(in the rows, 128 means zero)
Rotation paths and how fast each direction turns (degrees a step)
Each turn is a multiple of 5 degrees from 10 to 175, or 0.
Each row of a path follows its step; steps can be skipped.
Rotation 1:
step 0: [133 136 129 118 133 120 126 129 130 130 136 131 124 124 132 131 125 130
 130 124 134 122 130 129 117 129 128 126 128 118 129 129 129 129 125 130
 138 134 127 145 122 128 121]
step 4: [135 131 136 131 128 123 121 121 128 129 138 130 126 130 130 141 122 133
 136 123 127 131 132 134 135 133 119 128 135 129 126 135 130 131 133 125
 129 138 133 128 124 130 137]
step 5: [139 127 136 116 128 121 129 123 132 125 134 137 123 120 133 127 128 130
 128 130 123 125 123 125 119 126 118 129 127 128 127 127 126 129 130 134
 140 133 130 139 130 130 122]
step 6: [133 127 123 131 131 128 120 124 130 124 136 136 127 129 126 136 144 124
 135 124 123 133 128 130 120 130 127 137 137 132 141 132 130 125 129 132
 128 124 124 135 127 127 127]
step 9: [132 139 138 124 132 124 124 130 132 130 139 129 130 127 128 129 116 124
 134 124 134 121 131 133 135 131 122 134 128 129 133 134 129 134 129 127
 130 138 126 126 116 132 131]
step 10: [139 122 134 118 123 132 123 128 132 120 136 135 125 129 139 124 131 133
 132 127 127 123 121 119 126 129 123 134 128 122 131 131 124 127 133 133
 129 137 129 126 129 136 120]
step 11: [131 129 124 128 131 126 120 122 125 127 139 134 127 129 131 139 129 134
 137 117 125 129 124 123 127 131 134 132 132 131 136 137 138 128 127 129
 127 132 124 139 132 125 135]
step 12: [133 120 137 123 127 128 133 121 132 122 140 137 127 128 130 124 126 133
 125 132 126 139 139 127 119 128 129 119 127 134 131 133 125 128 133 127
 134 129 123 136 131 123 129]
step 13: [133 132 130 128 129 128 118 122 128 124 131 137 126 132 130 134 132 122
 128 125 122 134 137 140 126 138 125 136 132 124 122 126 132 122 131 128
 142 124 121 128 122 125 132]
[130 128 128 129 130 129 125 129 131 127 128 127 126 127 129 128 126 131
 127 130 129 129 128 126 127 129 128 128 130 127 131 129 129 127 126 129
 128 123 131 131 129 126 127] | 65
[129 125 125 130 127 129 126 126 129 126 125 128 126 130 133 127 129 128
 127 127 129 128 128 130 125 126 126 130 128 129 128 129 127 127 129 127
 128 127 129 125 128 129 130] | 155
[129 128 127 126 128 130 127 130 128 128 130 129 131 132 129 127 126 132
 126 127 129 125 129 124 129 127 130 129 127 127 127 130 129 130 127 125
 127 129 126 126 127 129 129] | 45
Rotation 2:
step 0: [138 129 121 123 128 135 126 138 126 126 129 121 132 126 132 133 132 134
 123 116 125 123 119 134 119 130 132 132 120 130 128 124 130 127 132 133
 125 130 126 130 120 127 134]
step 2: [133 128 123 122 122 129 125 134 136 127 129 128 133 125 128 128 118 136
 130 120 126 131 125 126 115 130 127 136 130 131 118 138 135 123 131 131
 123 129 122 134 123 124 127]
step 3: [137 127 122 130 130 126 120 127 127 134 136 126 126 133 126 124 124 130
 126 122 128 126 130 131 113 128 132 127 118 129 133 134 129 121 137 120
 118 136 129 125 124 126 130]
step 5: [133 128 130 131 128 128 118 134 133 124 133 136 128 129 128 132 125 123
 128 123 123 126 122 125 115 118 131 135 125 131 134 130 125 125 130 127
 127 139 124 138 122 122 132]
step 6: [132 124 120 133 123 125 121 130 125 131 132 124 131 118 127 117 130 121
 129 122 124 128 128 134 130 125 136 139 122 125 130 124 125 130 130 126
 122 137 126 124 117 123 130]
step 7: [128 139 123 132 129 132 128 137 134 127 128 127 133 120 126 125 129 125
 127 127 126 132 124 127 127 123 130 138 132 123 135 136 131 132 135 132
 120 135 118 137 129 118 128]
step 13: [129 124 122 125 135 130 130 132 130 125 128 123 132 117 118 126 128 128
 126 125 134 120 126 127 121 136 129 138 138 126 128 129 126 124 128 139
 119 138 128 130 126 132 126]
step 14: [125 130 114 120 133 131 124 132 127 123 137 127 128 127 126 131 125 130
 123 130 120 125 124 127 121 128 141 129 139 137 129 131 135 122 132 123
 121 131 129 129 123 127 124]
step 15: [131 125 120 126 130 127 127 138 126 128 125 126 131 125 126 120 119 128
 120 126 130 120 120 134 116 141 140 131 124 125 129 130 130 129 128 129
 125 130 123 125 131 135 129]
[125 125 129 130 128 124 128 129 126 127 129 129 129 127 126 129 129 129
 129 129 128 126 128 126 128 127 131 128 130 128 131 126 127 124 126 128
 128 131 127 128 128 126 128] | 45
[126 127 127 126 129 129 126 125 128 131 130 128 125 127 129 130 129 128
 128 127 128 127 128 130 129 127 129 128 127 129 129 125 129 127 131 130
 127 128 133 126 126 126 129] | 135
[127 127 127 127 129 125 128 127 128 126 126 125 129 126 128 131 130 131
 128 129 126 126 126 129 129 128 126 129 126 127 129 130 130 127 130 130
 130 126 126 132 126 128 128] | 160
[126 130 128 127 130 128 127 129 130 131 130 128 129 126 127 131 129 129
 128 127 128 128 129 125 130 126 127 132 129 127 127 129 128 128 127 127
 129 129 128 128 132 131 129] | 120
[128 129 125 126 129 126 129 128 127 128 130 129 129 130 127 126 126 129
 127 130 132 128 128 128 130 129 127 127 129 128 129 133 129 126 127 127
 125 127 131 130 128 127 129] | 65
